128 stands for zero in the data rows.
Here are some points, one per row:
[ 68  99 136 140  60 107 108  86  89  92 126  73  99 107 154 177 146 156
 135 166 119 131 144  86 101 169 125  89 148 165  45 115 172  84 164 159
 115  78 144 148 154 182 173 106  97 109  88 132 206 108  97 138  92 121
  96 146  89 179  78  61 157 149 103  12]
[140 130 124 175 166  99 158 137 139 148 150  49  94 154 108 171 111  96
 196 160 100 102 153  60  94 130  71 123 154  96 120 109 139  81 212 157
 129 144 126  88  62  99 126 142 152 112 112  88 144 112 119 106  63 148
  61 185  90  87  80 198 138 175 205  73]
[113 134 162  99 192 139  25  81 141 125 160 200  88  60 141 255 226  90
 138 128 170 239 117 199 135 149 105 177 124  67  63 168 101 148 135   5
 102 114 143  27 149  92 155 119 141  96 147 179  72  85 118 126 166 150
 197  79 198  81 122 131 149 140 132 136]
[ 94  73  73 176  66 161  96 176  92  96 136  48 121 108  65  85 212 223
 143 117 138 153 154 166 110 161 126 126 175 186  63 100 148 116 144 116
 153 157  93 189  45 102 106 119 121  55  93 114 126  96 113  72  98  53
  80 118 187 129 171 123 149 119 131 236]
[177 136 173 102  94 138 195 120 160 147 110 231 116 147 151 109 194  97
 196 161 156  96 190 127  87 137 153 127 104 144 161 149 121  97  76 124
  64 135 193 170 185 104  53 117 171 156 123 119  69 112 154 157 111  75
  92 209 116 150 103 173 117 150 101 106]
[127 116 109 179 133 146 174 115 111  71  87 204 106 218 170  45 197  63
  86 174  70 117  99 137 112 108 145 159 128 134 178 147 130 126 123  76
  82 165 116 153 106 142 156  99 171 148 129  57  95 163 100 138  79 198
 161 119 121 104 111  59 172 179 169  92]
[172  28 195 149 117 207 136  73  89 167 139 142 143 170 157 123  34 177
 130  95 127  93 128 137 116 161 124 130  91 166 130 190 116 129 107 135
 198 217 102 103 165 157 186 144 103 136  91 126  40 115 182 143 135 145
 211  61 147  70  93 211 155  35 121 123]
[201  92 132  70  90 224 151 132 117 112  96 173 145 143 164 142 111  78
 152 118 187  65 122 128 126 136 141 135 126 119 125 154 156 147 124 165
  90 195  91 104 139  94  95 100 116 146 158 162 136 137  53 180 129 240
 183 119  73 146 170 106  86 119  84 175]
[176 100 146 111 148 155 133  99 176 114 121 120 153 212 161 109  68 255
 144 152 171 107  70 134 147  77  90 131  66 140 126 160 193 191 190 119
 129 156 166 111 149 122  53  88  94 136 210 195 112 118 151 156 182 144
 186  82 179  84  30  81 127  31 152 148]
[ 84 140 116 165 132  77 100 192 150 118 105  35 196 105 102  55 137 128
 144 166  97 138 130 131  92 113 129  83  79  88   0 140  92 133 140 118
 140 100 129  95 113 177 108 177 123  66 139  76 101 101  67 153 119 116
 119 157  88 178 174 158 108 108 124  78]
[104 130  67 179 167   0 174 148  74 139 132 154  96  99  44 134  34 158
 149 113 206 100 184 182 201 176 167 244 133 159  61  88 188 174  40 167
 154 113 153 122  93 165 151 132 125 116 135  79 171  98 147  81  71  94
 149  89 131 158 130  89  65 101 114 187]
[127 142 139 102 129  67 147 166 197  87 129 131 122 138  79 158 122 118
  64  97  72 124 161  79 141 126 215  22 138 118 160 142 150 116 133 132
  91 111 107  94  85  37 100 127 108 169  33 139  81 135 133 112 119 121
 146 170  98 134 138 104 149 143 195  48]
[ 67 142 116 105 141  86  45 167 142 149 155 172 115  91 215 159  99  84
 156 120  91 125 137 176 129 131 123  92 147 141 148 126  92  78 183 117
 148 116 200 142 175 120  97  98 174 150  84 103 128 128 140 165 249 159
 195  89 109 126 110 152 187 242 114 254]
[220 102 129  89 185 185 191 128 150 131  40  82 138 219 177 103  58 168
  88 132 185 144 132 171 158 128 102  84 233 164  86 180  86 154 119 146
 208 117 147 101 232 122 147 135 175 134 170 223 117 101 126 101 159 170
 124  57 202  69 125 123 113  79  88 130]
[110 140 125 169 156 213  88 214 126 140 130 149 182  69  88 118 127 194
 135 165 181 109 128 202 124 205 152 121 119  70 200  47 113 171 124 131
 149  85 132 152  74 231 116 186  96  63  40 174 225  86  50  45  46  98
  91  60 205 180 113 115 116  80 186 191]
[108 182 184 105  98  95 120 157 107  99 161  97 156 140  58 116 102 106
 109  85 155 161  93  77 124  95 125 102  96  96   8  96 122 174 168 103
 106 123  98 169 114 212 126 115 167  78  56 156 138 205 167  76  41 120
  39 121 138 164 115 135 158 111 102 233]
[ 94 116 127 152 178 136 100  41 158 104 156 119 138  98 183 165 179  86
  50 118  93 125 174 164  92 121  75 116  95  89 171 136 186 107 138 117
 103  71 118  25 203  85 137 160 112 196 142  86 139 167  86 172 196  80
  92  99 157 121 129 146  95 143  90 255]
[ 57 122  85 130 119 203 148  72  97 245 159  55 149 124 110 115  71 103
 148  86 122 110  84  82 238 156 166 183 141 172 133  36  80 255  30 127
  98  73 115 128  61  99 135 145 163 148 218 110 146 122 157 109 203  77
  93 205 112 192 106 101 169 150 125  74]
[137 147 199 103 145 107 102 175 136 121  93  27 118  73  95  73 196  88
 161 150 127 120 123  20 119 145 123 152 115 110 159 141 172  83 100 112
 152 184 169 160  95 129 137 141 107 207 118 144 158 166 149 103 140  75
 138  69 102 133 172 145 141 190 111  40]
[116 175  96  83 138 109 103 102 160 159 142 175 140 130  76  85 153 122
  74  94 134 214 162  32  96 156 102 109 104  71 172 112 107  40 113 217
 128 129 107 168 117 129 183  86 152 137 149  90 175 115 115 152 133 121
 154 177  82  49 134 151 173 125 128 112]
[157 205 116 144  76 130 181 157  80 212 143 202 116 105 136 135 192 135
 116 100 130 138 163 136 166  51 121 100  89 190 158 214  89  64 178 122
 106 123 133 164  96  89 153 188  85 181 177 128 132 193 124 165 119 208
  99 118 125 138 135 125  78 136 132  89]
[176 100 110 102 106  80 116 161 133  97  92 165 145 107 128 152 169  87
 108  88 100 119  90  88  54  87  99 129 161 173 242  99 189  78 145 103
 143  75  89 122 138 120 111 151 162  98 182  80  88 119 183 100 103 163
 127 142  82 184 138 122 122 119  89  59]
[ 87 150  65  65 126 139 175  64 174 142 162  84  75  98 131 147  17 163
  87  88  63  99  84 156 162  55 208 228 120 154 135 102  39 186  15  80
 133 169 107 156  98 160 106  98 108  68 142 102 200  99 132 127 143  76
  35 131  74 133 155 128  63 161 160  77]
[164 178 110 125 158 176 174  90 108  67 113 205 132 173 129 122 122 107
 183 173 117  78  92 220 136  63  96  90 144 138 149 154 136 146 115 193
 214  88  95 148 128 115 157 126  83 137 151 218  84 162 192 169 149 113
 185 164 135  94 174 142 147  99 110 126]
[124 119 165 182  79  60  61 145  93 120 160 108 116 112 177 113 123 106
 107 154  93 192  85 110 141 165 118 147 170  50 239  97  83 110 183 157
  65 159 126 162 223 119 136 100  92 159 112 121 115 157 146 153 154 134
 148 233 160 117 194 122  67 117 131 118]
These points spread out most along one direction. How far along it is each point below, from 0 to 99? The average is 50, and the first point in the table lies past the average. One standard deviation of the points above along it is 16.
[137 147 199 103 145 107 102 175 136 121  93  27 118  73  95  73 196  88
 161 150 127 120 123  20 119 145 123 152 115 110 159 141 172  83 100 112
 152 184 169 160  95 129 137 141 107 207 118 144 158 166 149 103 140  75
 138  69 102 133 172 145 141 190 111  40] 56
[127 116 109 179 133 146 174 115 111  71  87 204 106 218 170  45 197  63
  86 174  70 117  99 137 112 108 145 159 128 134 178 147 130 126 123  76
  82 165 116 153 106 142 156  99 171 148 129  57  95 163 100 138  79 198
 161 119 121 104 111  59 172 179 169  92] 40
[104 130  67 179 167   0 174 148  74 139 132 154  96  99  44 134  34 158
 149 113 206 100 184 182 201 176 167 244 133 159  61  88 188 174  40 167
 154 113 153 122  93 165 151 132 125 116 135  79 171  98 147  81  71  94
 149  89 131 158 130  89  65 101 114 187] 74
[220 102 129  89 185 185 191 128 150 131  40  82 138 219 177 103  58 168
  88 132 185 144 132 171 158 128 102  84 233 164  86 180  86 154 119 146
 208 117 147 101 232 122 147 135 175 134 170 223 117 101 126 101 159 170
 124  57 202  69 125 123 113  79  88 130] 30
[140 130 124 175 166  99 158 137 139 148 150  49  94 154 108 171 111  96
 196 160 100 102 153  60  94 130  71 123 154  96 120 109 139  81 212 157
 129 144 126  88  62  99 126 142 152 112 112  88 144 112 119 106  63 148
  61 185  90  87  80 198 138 175 205  73] 59
[116 175  96  83 138 109 103 102 160 159 142 175 140 130  76  85 153 122
  74  94 134 214 162  32  96 156 102 109 104  71 172 112 107  40 113 217
 128 129 107 168 117 129 183  86 152 137 149  90 175 115 115 152 133 121
 154 177  82  49 134 151 173 125 128 112] 50
[176 100 146 111 148 155 133  99 176 114 121 120 153 212 161 109  68 255
 144 152 171 107  70 134 147  77  90 131  66 140 126 160 193 191 190 119
 129 156 166 111 149 122  53  88  94 136 210 195 112 118 151 156 182 144
 186  82 179  84  30  81 127  31 152 148] 31
[ 87 150  65  65 126 139 175  64 174 142 162  84  75  98 131 147  17 163
  87  88  63  99  84 156 162  55 208 228 120 154 135 102  39 186  15  80
 133 169 107 156  98 160 106  98 108  68 142 102 200  99 132 127 143  76
  35 131  74 133 155 128  63 161 160  77] 71
[110 140 125 169 156 213  88 214 126 140 130 149 182  69  88 118 127 194
 135 165 181 109 128 202 124 205 152 121 119  70 200  47 113 171 124 131
 149  85 132 152  74 231 116 186  96  63  40 174 225  86  50  45  46  98
  91  60 205 180 113 115 116  80 186 191] 75
[177 136 173 102  94 138 195 120 160 147 110 231 116 147 151 109 194  97
 196 161 156  96 190 127  87 137 153 127 104 144 161 149 121  97  76 124
  64 135 193 170 185 104  53 117 171 156 123 119  69 112 154 157 111  75
  92 209 116 150 103 173 117 150 101 106] 39
